The rows below fall into families. The same turns and mirrors carry the whole set onto itself and the rows of a family onto each other. For each named row, which other rows are in its family? Write them in the order they are listed.
These 32 rows form 4 families of 8 rows each.
vepo: [ -1 -19  44 -28 -49   7   1   1 -30  40  40 -28 -18  27   7   2 -17  -8
  16 -53 -19  -9   2 -39 -36 -44   2]
dib: [-34 -57  11  34 -42  11   9 -52 -35  58   3  51  31 -28 -25 -33  -7 -40
 -19   9   8  32 -17  -2  -4  -3  18]
vir: [-48 -22  27   1 -23  -5 -36  -2  10 -17 -17  37 -56   1  43 -59  21 -62
 -34   0 -16  24  33  -2 -21 -38   8]
madur: [-25  37 -18  40  -6 -42  26 -13  45  16 -11  56 -13  14 -16  22   1  26
 -30   0 -15  -4  -9 -20 -48  -9  11]
lep: [ 30 -27   6 -26 -28  29 -79  12 -56  13  12 -41 -41  26 -34 -19  -8 -27
  -7  10  14   4  28  30  42  16 -35]
mit: [ 32  23   3   8  -3 -18 -48  50  37 -30  -3 -39   0   5  52  18 -27  12
 -11   8 -44  28  18  11  -4  -9   3]
Nor: [ 39  20   2   5  10 -42 -46  46  39 -29   1 -42 -23  26  27   5  34   8
  -1  29   3 -14  34  -3 -13  25  -2]
tudef: [ 45 -63  54  28 -23  22 -56  21 -65 -14   8 -33 -13  10   3 -19   7 -26
 -38 -18  34  15  21  16  16  13 -21]
tumu: [-43  23  51  -4 -14  20 -20   8 -46  18   4  10 -27 -13  69 -22  28 -54
 -32  11 -20  27  31 -14  13 -36 -12]
pivu: [-35  45 -34 -15   5 -29  22 -39  57  37 -12  51 -13   8  -2  11 -19   0
  16  11 -20  17  -5   2   4 -21  29]
ragi: [-37 -39 -16  21 -24  42  17 -41 -68  33  22  70 -14 -10 -42   7  10 -21
 -17 -13  -1  27 -22   4  -7 -10  20]
Mopap: [ 61 -34   7  16 -25   4   3 -19  35  28  -1 -12 -10  15 -80  17 -25  24
  -8 -31   8  14 -26   0  17  44  23]
buket: [-16 -65   3  27 -28  13   7 -57 -51  59 -11  47 -19 -15 -30 -31  -1 -27
  -6  13 -31  27 -23  39  24  -5  11]
nis: [-54  27  17   7  -9  -5 -38   6 -38  -5   0  21  -9  17  76 -30  12 -71
  -1  28   9  25  20  11  -9 -41  -7]
kubo: [-35 -35  -5 -20 -28   6  17  35 -15  29  22 -33 -37  34 -11  15  20   4
  12 -48   1 -15  33 -51 -24 -28  12]
ler: [-12 -48  35 -29 -13  -4   6  14 -22  50  26 -11 -54  14 -10  -2 -41   7
 -13 -62  -3 -11  -7 -44 -24 -18  18]
rati: [ 20  49  22 -11  14 -16 -40  43  43 -26   5 -31 -17  16  30  31 -16   1
 -13 -20  43  -4  47  -8  -8   3  -8]
Ros: [-26  11  20  42  14 -33  47 -25  48  20 -18  57   5 -24  34  18  -8   0
 -12 -17  -2  19  -4   0 -26 -17  39]
tipeb: [ 27 -56   5 -14  -9  43 -54  19 -74 -11  33 -27 -23   3   0 -11  43 -38
  11  15  17  16  20  21  29  26   6]
tume: [ 33  20  18  15 -12   3 -52  10   3   4 -39  86  -7   4 -10  11  20 -37
 -35  31  -6  40 -17  46  50  27 -21]
soku: [ 59   5  -7  12   4  -1   2 -14 -18  40  13 -18  30  17 -42  52 -32  36
  10  -7  30   8 -17  20  42  30  -1]
koved: [  7  13 -19  51  17  -7 -35 -14  28 -17 -42  37   0   5 -10 -15   4 -40
 -24  49  37  47  -8  48  44  48  14]
naf: [-27  41  14  40   3 -30  25 -30  60  33  14  53   0  26  37  11 -16   9
  -1 -25  13  16  -3 -28 -17  12  18]
Lim: [-23 -42  16   4 -15  12  15 -69 -45  54   0  58 -26  11 -50 -26  16 -38
 -11 -15  59   3  -1   6  24   0   6]
tozok: [ 37  16 -10  46  14  -5 -45 -30 -14 -24   2  63   1 -17  -5  -4  25 -16
 -30  64   1  27 -21  52   6  44   6]
kefe: [ 56 -37 -46  24   6 -11 -30 -19  -5  27   7 -15 -11   8 -74  53 -15  14
  11  -4  -3   2  -8 -16   5  38  17]
zogom: [ 45 -39 -25  20   0 -23 -12 -22  38  14 -11   6 -10  16 -69  21 -46  28
  12 -19  32  -4  -7  45   4  35  15]
fes: [ 41  49  14 -11   9 -12 -43  38  33 -36  -5 -42 -49  60  21  20  -7  -8
  10 -13  11   7  10  11  13   5  -2]
Beva: [-53  18  32   2 -20  11   2  25 -24 -22  16  44 -25   8  58 -43  59 -27
 -30  20   5  10  19  17 -23 -21   0]
dom: [ 16  32  -9  44  -1   0 -38 -28  13 -18 -32  28  17 -12  10   1  24 -34
  -7  55  15  35  30  75  41  16 -14]
nunu: [ 33 -48  11 -16 -35  30 -58  17 -64 -11 -16 -44 -18   6 -41 -24   3 -57
  -7  21   6  23  -3  36  25  -9  -2]
Fite: [-23 -38   0  -2  -7 -10  18 -28 -11  20  34 -67 -18  12  12 -18 -31  11
  11 -38  20  -9  33 -28 -30 -35  29]

Which other rows belong to the same family as Lim? vir, mit, tudef, pivu, tume, soku, Fite
Which other rows belong to the same family as nunu? vepo, dib, Mopap, nis, koved, naf, fes

